In the rows, zero is written as 128.
Each named move below is a turn or a mirror, shown by a few rows before and after it. Which moves, in which order, take the first row of each later pair to the second? The first pair is answered.
J144 (before -> after):
[146 160 139 131 108 145 137 135 126]  ->  [145 159 139 141 115 119 145 147 126]
[125 154 112 126 135  96 146 129 118]  ->  [131 154 112 108 116 151 124 108 126]
[ 91 152 119 107 146 113 137 121 107]  ->  [ 94 152 122  97 136 138 126 110 111]
[107 136 134 115 134 105 114 110 132]  ->  [111 135 135 110 130 119 111 108 133]
J659 (before -> after):
[119 105  95 138 153 111 154 150 140]  ->  [118 101  97 135 149 118 153 147 149]
[134 166  96 136 120 117 128 143  65]  ->  [113 141  79 132  98 175 105 137 107]
[138 100  80 155 134 151 133 148 147]  ->  [162 102 113 150 132 138 151 156 159]
[126 111 126 109 120 143 101 163 178]  ->  [154 129 155 109 134 100 123 172 159]
J993 (before -> after):
[117 146 134 147 136  99 104 117  88]  ->  [ 99 139 127 138 126 123  88 107 104]
[129 121 105 148 126 151 110 127 128]  ->  [127 128 104 152 125 148 119 137 138]
[146 125 133 122 127 162 126 129 139]  ->  [148 131 134 125 125 160 131 137 145]
[127 119  90 157 131 138 137 159 151]  ->  [150 123  98 162 141 121 145 159 123]
J774 (before -> after):
[155 145 156 110 122 137 152 130 139]  ->  [126 120 141 117 118 146 145 138 168]
[161 165 102 122 133 138  99 129  92]  ->  [172 127 140 105 119 157  87 112 126]
[130  63 143 166 145 119 150 157 129]  ->  [130  90 125 179 152 110 155 165 107]
[115 170 142  97 129 114 130 125 109]  ->  [115 142 162  86 119 128 121 116 138]
Then:
Each pair is 2 to 4 moves apart.
[137 106 160 140 140  80 155 163 157]  ->  [133 188  89 144 132 131 143 151 104] : J144, J774, J774
[116 171 108 138 140  81 180 173 152]  ->  [ 90 175  71 139 132 120 158 165 151] : J144, J774, J144, J659
[112 146 122 121 136 115 145 125  97]  ->  [116 130 130 122 140 105 142 126  96] : J144, J659, J144, J993
[162 140 100 117 117 163 111 134  62]  ->  [149 141  96 123 100 185 139 170 145] : J659, J993, J993
[182 127 132 125 123 138 129 112  89]  ->  [158 135 137 132 139  75 155 138 113] : J993, J993, J144, J774
[ 91 120  61 164 120 159 106 135 144]  ->  [134 155  82 141 104 200 111 119 132] : J774, J993, J659, J774
[112 115 102 145 115  90 130 158 126]  ->  [118 146  85 142 114 112 124 150 107] : J144, J774, J144
[135 131  83 125 142 173  99  88  78]  ->  [134  95 123 120 161 110 100  82  68] : J774, J144, J993, J774
[106  86  99 124 110 116  90 107 139]  ->  [118  89 122 129 120  74 125 137 157] : J659, J659, J774
[156 138 107 105 104 195 111 120 112]  ->  [170  93 167 117 123 112 153 154 155] : J659, J144, J774
[171 149 116 152 138  93 173 166 126]  ->  [187 163 123 140 123 126 173 160 132] : J144, J774, J993, J659
[103 146 128 131 137 127 103  94  72]  ->  [141 186 160 125 131 112 157 130 115] : J993, J993, J993, J774
[145 199 123 118 128 141 155 150 132]  ->  [147 126 189 104 130 118 147 140 171] : J659, J774, J144, J774
[ 86 113 119 103 113  99 136 140 163]  ->  [121 135 135  99 104 111 152 151 172] : J659, J144, J993
[129 145 110 131 134 153 109 117  91]  ->  [103 152  98 143 135 131 137 151 135] : J993, J993, J144
[163  66 180 141 148 111 139 150 178]  ->  [139  53 176 128 135 138 111 133 187] : J993, J993, J993, J993
[130 134 145 140 140  77 152 162 141]  ->  [ 99 134  95 153 132 115 138 169 153] : J659, J659, J144, J993
[129 104 161 118 163  48 110 103  75]  ->  [ 60  94 116  95 127 141  63  83 141] : J659, J774, J774, J993
[ 94 152 133  92 130 106 121 118 156]  ->  [128 137 164  83 124 117 117 110 152] : J993, J993, J774, J144
[172 178 171 120 130  88 180 167 150]  ->  [122 160 132  93  89 204 111 120 182] : J774, J774, J659, J144
[125  85 122 127 112 145 119 142 139]  ->  [142 114 122 134 129 108 130 142  86] : J659, J774, J774, J993
[192 111 150 148 143 115 128 140  86]  ->  [129  90  90 181 146 111 126 168 121] : J774, J993, J774, J993
[125 144 143 125 162  81 136 132 119]  ->  [145 162 162  99 135 129 134 120 152] : J144, J993, J659
[147 158 120 125 129 140 123 127  89]  ->  [137 150 139 110 111 164 127 137 150] : J993, J993, J659
[128 172  94 130 113 131 128 125  85]  ->  [ 85 135  90 140 127  92 122 134 109] : J774, J993, J144, J659
[132 107 106 177 147  93 125 158 163]  ->  [131 111 112 148 147 117  71  93  93] : J774, J774, J659, J993
[145 109 132 138 135  97 122 180  87]  ->  [112  73 129 117 112 145  89 160 136] : J993, J774, J659, J993
[ 67 143  97 131 140  81 125 133 145]  ->  [ 99 108 136  96 111 158  93  95 170] : J993, J774, J144, J774
[137 148  98 142 129 126 127 140 100]  ->  [129 150  96 136 119 144 131 143 123] : J144, J993, J993, J993
[156 115 149 114 117 165 128 128 150]  ->  [122 115 145 131 148  79 141 138 122] : J659, J993, J993, J144
[169 136 144 125 124 116 149 138 121]  ->  [153 100 158 118 125 111 135 127 133] : J993, J774, J659
[140  77 127 135 131 150 105 112 106]  ->  [133 136  88 153 139 129 131 137  83] : J774, J993, J774
[149 140 176 124 123 142 142 151 161]  ->  [132 155 121 129 122 185 106 126 112] : J774, J993, J659, J144
[133 143 122 133 110 100 163 153 133]  ->  [121 101 136 114 108 115 109 102 102] : J993, J774, J659, J993
[120 144  89 111 128 170 112  97 100]  ->  [136 173  81 126 128 161 149 130 115] : J659, J774, J774, J993
[101 122 151 108 141  78 119 111 134]  ->  [ 93 127 126 106 132 114  93  90 121] : J659, J774, J774, J659
[104 117  98 153 155 100 133 168 157]  ->  [174 146 119 131 125 180 132 153 148] : J144, J993, J993, J144
[127 114 143 113 121 135 105 106 131]  ->  [141 124 140 118 114 143 131 131 158] : J774, J774, J659, J659
[153  73 174 122  98 157 120 110 118]  ->  [148 106 136 149  90 166 162 165 164] : J774, J774, J659, J659
[105 125 107 117 132 152  83  82 144]  ->  [114 148 123 136 148  80 148 139 177] : J993, J144, J659, J659
[163 183 177  86 115 121 165  88 104]  ->  [ 80 183 109 114 142  74 149  96  84] : J659, J993, J144
[138 130 134 127 143 117 115 109  83]  ->  [141 137 164 114 129 111 148 131 147] : J993, J659, J993, J659
[113 165 102 112 116 163 118 119 128]  ->  [127 151 130 107 108 163 132 127 165] : J774, J659, J993, J774
[139 164 153 105 118 130 155 138 153]  ->  [ 98 163 123  98 124 142 118 106 124] : J659, J993, J993, J993
[ 92  92 117 153 181  65 156 157 139]  ->  [156 145 171 115 147 113 192 164 184] : J144, J993, J659
[134 160 112 124 140 120 129 116  86]  ->  [108 122 137 126 151  80 135 124 124] : J774, J659, J993, J144
[113 188  96 108 134 141 132  94  91]  ->  [ 94 192  87 118 137 122 151 122 120] : J993, J993, J144
[142 138 163 104 126 124 126 115 134]  ->  [140 127 152 130 137  97 145 141 133] : J774, J993, J993
[103  78 128 125 123 162  81 108 125]  ->  [123 160  97 157 147 102 140 156  83] : J659, J774, J774
[159 126 158 105 111 157 118 106 119]  ->  [119 105 129 120 132 125  97  97  88] : J144, J993, J659
[125 118 149 127 141  88 147 136 129]  ->  [116  97 147 119 140 103 120 113 114] : J774, J774, J993, J993
[ 76 146  94 118 126 151 105 118 143]  ->  [ 88 165  96 119 121 161 117 126 149] : J774, J993, J144, J659
[153 174 137 132 118 118 154 133 135]  ->  [159 150 152 129 109 132 152 133 159] : J144, J774, J993
[105 147 129  97 131  86 147 149 151]  ->  [103 135 136  91 127  93 141 143 164] : J774, J774, J774
[116 179  88 130 124 134 155 135 113]  ->  [130 158 102 117 108 180 129 110 113] : J993, J993, J659, J774
[106 136  94 128 125 144  95 116 129]  ->  [139 164 106 136 132 122 118 126 102] : J993, J993, J774, J659
